[-65  40 -64 -91  80  -5 -52   0  16 -13 -38  32  95  44 -44  44  14  30
  -6  36 -44  25  22 -14  13 -17  11   1] = q_406
[-65  40 -64 -91  80  -5 -52   0  16 -13 -38  32  95  44 -44  44  14  30
  -6  36 -44  25  22 -14  13 -17  29   1] = q_126
[-65  40 -64 -91  80  -5 -52  95  16 -13 -38  32  95  95 -44  44  14  30
  -6  36 -81  20  22  -5  13 -17  69  36] = q_846
shift +1: [44 14 30] | [45 15 31]
asked: [-65  40 -64 -91  80  -5 -52  95  16 -13 -38  32  95  95 -44  44  14  30
  -6  36 -81  20  22  -5  13 -17  69  36] | q_846

[62 -4  1  0] -> q_362
[-12   0 -90  54] -> q_379
[ 19   0   0 -11] -> q_49
[ 26 -36  27 -57] -> q_870
gone q_870: [-57  27 -36] | [26]
asked: [-11   1 -90  55] | q_379

[-97 -10  20 -76 -13  55 -43  28  19 -53 -39  34  34  57  64   7] : q_870
[ -6  -5  15 -11   0   0  -1  -6   4  17  32 -32  57   2  46   0] : q_785
[ 18   4   0  -2   4   4  -1  -6   4   7  -6  -5  12 -11   4   5] : q_126
[ 18   4  17  -2   0   0  -1  -6   4   7  -6  -5  12 -11  -7   5] : q_277
shift +1: [34] | [35]
shift -1: [18  4 17] | [17  3 16]
asked: [ 18   4   0  -2   4   4  -1  -6   4   7  -6  -5  12 -11   4   5] | q_126
gone q_870: [ 57  55  19  34  20 -43 -13 -53   7 -10 -39 -97  64 -76  34] | [28]
asked: [ 18   3   0  -3   3   4  -1  -6   4   6  -5  -6  13 -11   4   4] | q_126
again q_870:  | [34]

[  8  -7  10  26   9  59   7  29 -10  -5  -5  43 -23  22   9 -22 -11 -22
   1   3   9  23 -27  -1 -12  30] = q_126
[ 13   3 -10  29  44  -2  -1 -22 -24 -10  -4  -8   4 -10  -6  -8  -8 -12
   7  39   6 -10   3   1 -16  29] = q_379
[ 13   3 -10  29  44  -2  -1 -22 -24   3  -4  54   4 -20   7 -21  -1  17
 -12  10  14  30   9 -24   1  54] = q_191
[ 13   3 -10  29  44  -2  -1 -22 -24   3  -4  -8   4 -20   7 -21  -1  17
 -12  10  14  30   9 -24 -27  23] = q_49
[ 13   3 -10  29  44  -2  -1 -22 -24   3  -4  -8   4 -20   7 -21  -1  17
 -12  56   0 -15  12 -13   6  35] = q_846
asked: [ 13   3  -8  30  44  -1  -1 -21 -24   3  -4  -7   4 -20   8 -22  -2  15
 -12   9  14  29  10 -24 -27  22] | q_49
asked: [ 13   3 -10  29  44  -2  -1 -22 -24 -10  -4  -8   4 -10  -6  -8  -8 -12
   7  39   6 -10   3   1 -16  29] | q_379

[-37   7 -23  -8  19 -10 -11 -12]  q_406
[-8  1 -5 -3  3 -4 -3 -2]  q_126
[-70   6 -45 -26  35  -5 -17  34]  q_478
[ 29  -6  20   8 -19  26  10   4]  q_846
gone q_478: [ 34 -45 -26 -70 -17   6  -5] | [35]
shift +1: [8] | [9]

[ 25  23  28 -11 -19 -35 -18   0  -6   8  -6 -17 -17  -7   4 -19  16  -8
  45  -3  14 -20 -19  19  -9  17 -30 -12 -16  28   2  18  18   7  19  12
  -8 -14  21   0  31 -24   0  14   3  -5   4  -6  10 -17 -12  -7   6  -1
 -28  -9 -11  12  -7 -23]  q_870
[  0  55 -36  17  -5  10 -13 -29 -28  -2  16  13  26 -35 -19 -12  23 -16
 -10  26   8  24   0  16  -8   1  -7  15   5  -9  29 -17  -1 -20 -16 -20
  -6  -3   2  10  26  19  11   9   4 -27  20  -4 -15 -39   4  12 -16  28
 -14 -44  33  -6  -7 -22]  q_785
[ 25  41 -23  28   4  14  -3  -7 -18  -7   5  28  23 -26 -25 -13   5 -30
  -5  21   4  27   5  18 -21  13  -3  11  -2   2  27 -23  13  -6  -8  -5
 -12  -2  -5  26  23  13  -2 -12 -11 -13  28   4   2 -23  14  10 -13  14
 -24 -38  27  -2  -9  -1]  q_191
[-35  52 -40 -15 -13 -31   0 -79  -2   6 -34 -26 -73 -34  -1  -7 -41  14
  37  -9  10 -20   2  14   8  21  20  35   2 -31 -11 -13  -4  28  -6  -1
 -14  -2  -7  31  22  11  -7 -18 -15  -9  30   7   7 -18  17   9 -13  10
 -28 -37  26  -2  -9   4]  q_49
[-20  68 -49   8 -13   6 -21 -49 -37   3  27  -2  29 -42 -15 -12  39  -4
 -13  30  12  22  -3  15   3  -8 -10  18  12 -19  30 -11 -14 -31 -23 -33
  -1  -2   9  -4  30  25  23  27  17 -39  12 -12 -29 -54  -6  14 -18  40
  -4 -49  37  -9  -5 -40]  q_379
[-30  -2   1  -9 -31 -13 -12 -26  -5   3 -15  -3 -39 -27  -4   1  -3   2
   2 -21  22 -15  -8 -23   5  24  -3  15  23  -4  -4  11  14   8  13  -9
   7  10  15  21  -1   0 -19  -6  38   6 -11 -19   5  26  11   5  -8  16
  11  -5  11  -2   2  24]  q_478
[ 10   1  18  -3 -17 -62 -16  16 -29  -2   8 -23  -8 -24  23 -22  11 -12
  52 -29  14 -10 -33  -2  -4  37 -40 -28 -15  40  -6  20  12  14  10  14
 -26  21 -11 -32  41 -23  18  14 -11  23   5   2  14 -37   2 -15   4 -23
 -10   7  -6  22  -4 -24]  q_277
[-32  19 -15 -11 -25 -20  -7 -48  -4   4 -23 -11 -53 -30  -3  -2 -18   6
  15 -17  18 -18  -4  -8   6  23   6  23  14 -16  -7   1   6  16  35 -12
  -2  27  22  28  -1   2 -22  -8  40 -10  -5 -13  11  12   9   2  -9  -6
  17  -6  25   5  -9  31]  q_881
[-20  68 -49   8 -13   6 -21 -49 -37   3  27  -2  29 -42 -15 -12  39  -4
 -13  30  12  22  -3  15   3  -8 -10  18  12 -19  30 -11 -14 -31 -23 -33
  -1  51   9  -4  30  25  23  27  17 -39  12 -12 -29 -54  -6  14 -18  40
  -4 -49  37  -9  -5 -40]  q_846
[  0  56 -36  17  -5   9 -14 -30 -28  -1  17  11  27 -35 -19 -12  23 -16
 -10  26   9  24   0  16  -8   1  -7  16   6 -10  29 -16  -2 -20 -17 -21
  -6  -3   3  10  26  19  11   9   4 -27  20  -5 -15 -40   3  12 -16  28
 -14 -45  33  -6  -7 -22]  q_362
back: [-16  23 -12 -19 -35  27  11  17  -1 -28 -30 -14] | q_362
asked: [-20  68 -49   8 -13   6 -21 -49 -37   3  27  -2  29 -42 -15 -12  39  -4
 -13  30  12  22  -3  15   3  -8 -10  18  12 -19  30 -11 -14 -31 -23 -33
  -1  -2   9  -4  30  25  23  27  17 -39  12 -12 -29 -54  -6  14 -18  40
  -4 -49  37  -9  -5 -40] | q_379

[-25 -74  23 -33 -33 -67  -3 -24   8  34 -30  -1 -42  29  22   8 -22 -36
 -29  51  21   9  33   8 -13 -27 -14 -58  -1  43 -31 -26 -14 -12   6 -22
 -18  67 -25  -7 -39   4 -14 -30  -8  10   5]  q_478
[ 24 -75 -54 -25 -74  23 -33 -33 -67  -3 -24   8  34 -30  -1 -42  29  22
   8 -22 -36 -29  51  21   9  33   8 -13 -27 -14 -58  -1  43 -31 -26 -14
   6   6 -22 -18  67 -25  -7 -39   4 -14 -30]  q_191
[ -1  24 -75 -54 -25 -74  23 -33 -33 -67  -3 -24   8  34 -30  -1 -42  29
  22   8 -22 -36 -29  51  21   9  33   8 -13 -27 -14 -58  -1  43 -31 -26
 -14 -12   6 -22 -18  67 -25  -7 -39   4 -14]  q_362
[-33 -33 -67  -3 -24   8  34 -30  -1 -42  29  22   8 -22 -36 -29  51  21
   9  29   8 -13 -27 -14 -58  -1  43 -31 -26 -14 -12   6 -22 -18  67  29
  -7 -39   4 -14 -30  -8  10   5  40   1 -28]  q_126
[-33 -33 -67  -3 -24   8  34 -30  -1  29  29  22   8 -22 -36 -29  51  21
   9  33   8 -13 -27 -14 -58  -1  43 -31 -26 -14 -12   6 -22 -18  67 -25
  -7 -39   4 -14 -30  -8  10   5  40   1 -28]  q_379
[ 24 -75 -54 -25 -74  23 -33 -33 -67  -3 -24   8  34 -30  -1 -42  29  22
   8 -22 -36 -29  51  21   9  33   8 -13 -27 -14 -58  -1  43 -31 -26 -14
 -12   6 -22 -18  67 -25  -7 -39   4 -14 -30]  q_406
[-74  23 -33 -33 -67  -3 -24   8  34 -30  -1 -42  29  22   8 -22 -36 -29
  51  21   9  33   8 -13 -27 -14 -58  -1  43 -31 -26 -14 -12   6 -22 -18
  67 -25  -7 -39   4 -14 -30  -8  10   5  40]  q_785
[ 23 -33 -33 -67  -3 -24   8  34 -30  -1 -42  29  22   8 -22 -36 -29  51
  21   9  33   8 -13 -27 -14 -58  -1  43 -31 -26 -14 -12   6 -22 -18  67
 -25  -7 -39   4 -14 -30  -8  10   5  40   1]  q_49
[ 23 -33 -33 -67  -3 -24   8  34 -30  -1 -67  29  22   8 -22 -36 -29  51
  21   9   8 -22 -13 -27 -14 -58  -1  43 -31 -26 -14 -14   6 -22 -18  67
 -26  -7 -39   4 -14 -30  -8  10   5  40   1]  q_846
[-54 -25 -74  23 -33 -33 -67  -3 -24   8  34 -30  -1 -42  29  22   8 -22
 -36 -29  51  21   9  33   8 -13 -27 -14 -58  -1  43 -31 -26 -14 -12   6
 -22 -18  67 -25  -7 -39   4 -14 -30  -8  10]  q_881
asked: [-74  24 -33 -33 -67  -5 -23   9  35 -28  -1 -42  29  22  10 -22 -34 -30
  52  20  10  34   9 -12 -27 -13 -58  -1  43 -32 -25 -12 -10   6 -22 -17
  67 -25  -8 -40   4 -13 -30  -8  12   4  41] | q_785
asked: [-54 -25 -74  23 -33 -33 -67  -3 -24   8  34 -30  -1 -42  29  22   8 -22
 -36 -29  51  21   9  33   8 -13 -27 -14 -58  -1  43 -31 -26 -14 -12   6
 -22 -18  67 -25  -7 -39   4 -14 -30  -8  10] | q_881
gone q_406: [-74   9  51  34  23  43  -1  24 -67 -39 -14 -31 -25 -33 -30 -30 -22  33
   8   6 -12 -18   8 -54 -25 -22  21 -27 -58 -24  -1 -36  67 -42  29 -14
  -3 -13 -75 -14 -33   4   8 -29  22 -26] | [-7]
asked: [-53 -25 -72  23 -34 -34 -67  -4 -25   8  34 -29  -2 -43  27  23   8 -22
 -35 -30  52  21   8  34   9 -13 -28 -16 -58  -1  44 -31 -24 -14 -13   5
 -23 -18  68 -24  -8 -40   4 -15 -30  -8  11] | q_881
asked: [-33 -33 -67  -3 -24   8  34 -30  -1 -42  29  22   8 -22 -36 -29  51  21
   9  29   8 -13 -27 -14 -58  -1  43 -31 -26 -14 -12   6 -22 -18  67  29
  -7 -39   4 -14 -30  -8  10   5  40   1 -28] | q_126

[60  0 43 -1]  q_870
[1 0 7 0]  q_881
[61 61 44 61]  q_191
[50  1 32 50]  q_478
[ 0 -2  0  1]  q_277
[13 -1 28  1]  q_406
[24  5 18 -2]  q_846
[69 -2 45  1]  q_362
[ 1 -1  0 15]  q_785
asked: [60  0 42  0] | q_870
again q_191:  | [61]
again q_478:  | [50]

[ 13   6 -18 -40  51  27  14  -4 -31  66  43 -46  17  31  17  20  47  19
 -21 -23  -5  36  15  -4 -45  11  18 -22  11  18 -32] -> q_406
[  5   0  21  -5  39  -4  56  -4 -36  57  40  36  32  -7  14 -58  -3  -6
  -9  41 -13  10  12 -20 -15  39  12  19   0  60  22] -> q_191
[ 25 -17 -19  16 -25 -18  46  29 -34 -35  16 -34 -13 -25  22 -81  10   2
  25  -2 -14  23  23 -29  -8  -9  17 -67 -21   6 -31] -> q_870
[ 25 -17 -19  16 -25 -18  46  29  36 -35  16 -34 -13 -25  22 -81  10   2
  25  -2 -14  23  23 -29  -8  -9  17 -67 -21 -17  18] -> q_478
[  5   0  21  -5  39  -4  56  -4 -36  57  40  36  32  -7  14 -58  -3  -2
  -9  12 -13  10  12 -20 -15  39  12  19   0  60  22] -> q_846
[ 25 -17 -19  16 -25 -18  46  29  36 -35  16 -34 -13 -25  22 -81  10   2
  20  -2 -14  23  23 -29  -8  -9  17 -67 -21   6 -31] -> q_126
shift -1: [-19  16] | [-20  15]
back: [ 23 -14  -2  20   2  10 -81] | q_126
gone q_406: [ 18 -45 -40  27 -18  36  -4  43  -4 -31  18  -5  15  31  11  51 -21 -23
 -46  66  47 -32 -22   6  11  13  14  17  20  17] | [19]
asked: [ 25 -17 -19  16 -25 -18  46  29  36 -35  16 -34 -13 -25  22 -81  10   2
  25  -2 -14  23  23 -29  -8  -9  17 -67 -21 -17  18] | q_478
shift +1: [23] | [24]
shift +1: [17 31] | [18 32]

[ 23  -6 -46   5  42  52 -80  17  43   0 -15 -23 -23  55 -44 -72]  q_191
[ 20 -41  21  18  -7   0   0 -44 -54 -33  54 -44 -23  55 -23   0]  q_478
[ 20 -41  21  18  -7   0  21 -44 -54 -33  54  15  -6  21 -44  21]  q_277
gone q_277: [ 21  21  54  21 -33 -41 -54  -6   0  -7  15 -44  18  21 -44] | [20]
asked: [ 22 -43  21  19  -6   0  21 -43 -54 -33  55  14  -6  21 -43  22] | q_277
back: [42  5] | q_191
asked: [ 23  -7 -45   5  42  52 -80  17  43   0 -14 -22 -22  55 -45 -71] | q_191
again q_191:  | [-23]
back: [-33 -54 -44  21   0  -7] | q_277
back: [-44  55 -23 -23] | q_191

[ -6  -7  12 -39  12 -12  19 -10  10   2  14  11  -4   5 -12  39   0 -20
  13  -6  -9 -17   2  17 -11 -22 -35 -15 -10  -5  36   5 -19   4] = q_379
[  7 -17   3 -30   7  11  16  26  -3 -14   9  24  -2  16  11   6 -13  -4
  31   5  -5 -11  40   4 -28 -29 -70 -38   2 -33  36 -56   9  19] = q_881
[-40  20  23 -26  -7  33  41  19  28  46  10   5  19 -19  33   3  -2   8
   9   8  13 -10   4  13 -57 -15   9   0  14  14  36 -11 -15   1] = q_191
[  1  -3  -7   2 -31 -38   4  28 -10  18 -24 -54  11   3 -38 -35  43  20
 -46  -5 -10 -12  29 -24  -9 -18  12  -7  32  23  36  12  -1  24] = q_406
[ 36 -53   9  19  17  11  -4   5  16   8 -10 -14  21   6  11   8  23   7
  -2  -3 -10  -2  22  -4  16 -15  -5  -9   8 -18  36   2  -2   7] = q_362
[  7  16   0  18  19  -4 -18  13 -19   7  -5 -26 -12  40  -4   4  34  18
   2  -9  10 -16  23  34  27  -6 -18   6  22 -23  36 -11   4 -12] = q_277
shift -1: [-33  36 -56] | [-34  35 -57]
asked: [ 36 -52   9  19  17  12  -4   7  17   8  -9 -14  21   6  12   7  22   7
  -2  -4  -9  -4  22  -4  17 -15  -5  -7   7 -18  37   1  -1   6] | q_362
back: [ 19   9 -56  36] | q_881

[-11  31  35   6 -26  15   0 -39   4  13  -2   1  21 -14 -48   0  71  25
 -31 -32   4   0   5 -15  33   1 -26   7 -12   5 -15 -16]  q_406
[-11  31  35   6 -26  15   0 -39   4  13  -2   1  21 -14 -48   0  71  25
 -31 -32   4   0   5 -15  33   1 -26   7 -12   5 -15  46]  q_881
[-24  26  58   2 -10  20  -6 -33   0  -2  -4   1  12  -7 -52  21  55  17
 -18 -22   2   8  18 -25  35   0 -17   9  -1   8 -31  35]  q_870
[ 27  24  12  12   2  16   8  -9   8  -3  -8  -9  28  31   5  -3   2 -21
 -21  24  -7  14   8  -2   2 -20 -43 -16  35  -2 -18 -16]  q_191
[-22  36  41  13  -5  15  -7 -34  10  13  -9   2   0 -24 -54  28  59  26
 -14  -8  -3  -3  17 -20  28   0 -32   4   5  21 -41  33]  q_846
[-22   4 -37  19  -5   7 -10  -9   2   0 -22  13  14  16  41  21  10 -18
  -8 -19 -14   0   6 -19  23  21  12  43  -6 -17   7  26]  q_126
[  6  -8   5 -11  -5 -17  -5   7 -23  10  -8  -6 -19  -6 -11  -1  -8 -10
 -19 -10   8  -6  13  12 -16   9 -18   7 -11 -13   4  20]  q_277
[-29   3 -24  14   0  -3  -6 -12 -15  12  -9  20  -2   1  31  11  13 -14
  -1 -24  -9   3   6   2   9  19  25  37 -15 -23   0  30]  q_478
[-19  25  50   6 -22  28  -1 -36  15  -4  -1   0  21 -16 -50   7  61  18
 -25 -34   7   7   9 -14  34   2 -17   8  -1   3 -20  41]  q_49
[  6 -23  -3  -5  -3 -17  -7 -11   1  15  -4   1 -21  17 -25  -1  -6 -14
 -12 -10   6  -1  -1   1 -13  10 -16   5 -13  -9  -4  11]  q_785
[  7 -15   3 -13  -3 -16  -6   2 -13 -12  -8  -5 -20   1 -17  -1  -8 -13
 -19  -8   8  -6   6  21 -15  13 -17   9  -9 -11   3  16]  q_379
shift -1: [  7 -10] | [  6 -11]
asked: [  6 -24  -2  -4  -4 -17  -9 -12   2  14  -5   1 -22  16 -23  -2  -4 -14
 -12 -12   6  -2   1   0 -14  12 -19   4 -11  -9  -5  11] | q_785

[  0   0  59 -58  12  26   8   0   0  24 -69  17   0   0]  q_406
[ 65  22  59 -58  12  26   8  73   0 -34 -69  26   0   0]  q_362
[ 65  22  59 -58  12  26   8  73   0  24 -69  17   0   0]  q_785
again q_406:  | [0]
back: [ 0 26] | q_362
shift +1: [59] | [60]
again q_785:  | [0]
asked: [ 65  22  59 -58  12  26   8  73   0 -34 -69  26   0   0] | q_362

[-46  -6  19  -8 -68 -13] : q_406
[-24 -52 -33 -33  -4  28] : q_478
[  2  -1 -11  22  17  13] : q_191
[-23  53  53 -51 -65 -44] : q_277
[-50  17  41 -31 -90 -32] : q_881
[  5  18  35 -24  -8 -20] : q_785
[ 33   9 -35  12  50  -6] : q_379
[-30 -14   2   5 -39  -1] : q_126
[ 33   9 -35  12  50  16] : q_870
[-24 -52 -33  22  17  13] : q_846
back: [ -1 -39   5   2] | q_126
asked: [-25  52  53 -51 -65 -45] | q_277
again q_478:  | [-33]
shift -1: [-51 -65] | [-52 -66]
shift -1: [ -1 -11  22  17] | [ -2 -12  21  16]

[  5  50 -21  85 -27]  q_49
[ -6 -71  35   7  -7]  q_379
[  9 -56   4  19   8]  q_870
asked: [  8 -56   4  19   8] | q_870
gone q_870: [  4   9  19 -56] | [8]
gone q_379: [ -7 -71   7  35] | [-6]
gone q_870: [ 19   4   8 -56] | [9]
asked: [ -7 -69  36   9  -7] | q_379

[ 11  38 -46  52] = q_362
[-53 -57  41 -73] = q_379
[  4  34 -49  49] = q_277
[69 58 30 35] = q_406
shift +1: [-53 -57  41] | [-52 -56  42]
shift -1: [-53 -57] | [-54 -58]
shift -1: [30] | [29]

[-28  26  26  -2 -16 -14 -24  16  23  62  -1   1 -26 -18 -41   0 -19] : q_191
[-22  23  19  -5 -17   0 -18  14  20  64  -8 -10 -32 -21 -38  -5 -21] : q_49
[ -7  21  13  30   8 -30   3 -13 -18 -43  10  25   8  44   8  -1  11] : q_870
[-30   9  34  17  11 -70 -31   9  11 -16  30  52  30  18 -13  20  13] : q_362
[ 23   7 -18  14   2  27  29 -20 -27 -38 -11 -16  -9  28  24 -16   4] : q_406
[-41  33  42  17  -4 -58 -34  13  18  27  18  37  -3   9   9   9  -5] : q_379
asked: [ 23   7 -18  14   2  27  29 -20 -27 -38 -11 -16  -9  28  24 -16   4] | q_406
shift -1: [-5] | [-6]
shift +1: [7] | [8]
again q_406:  | [-16]

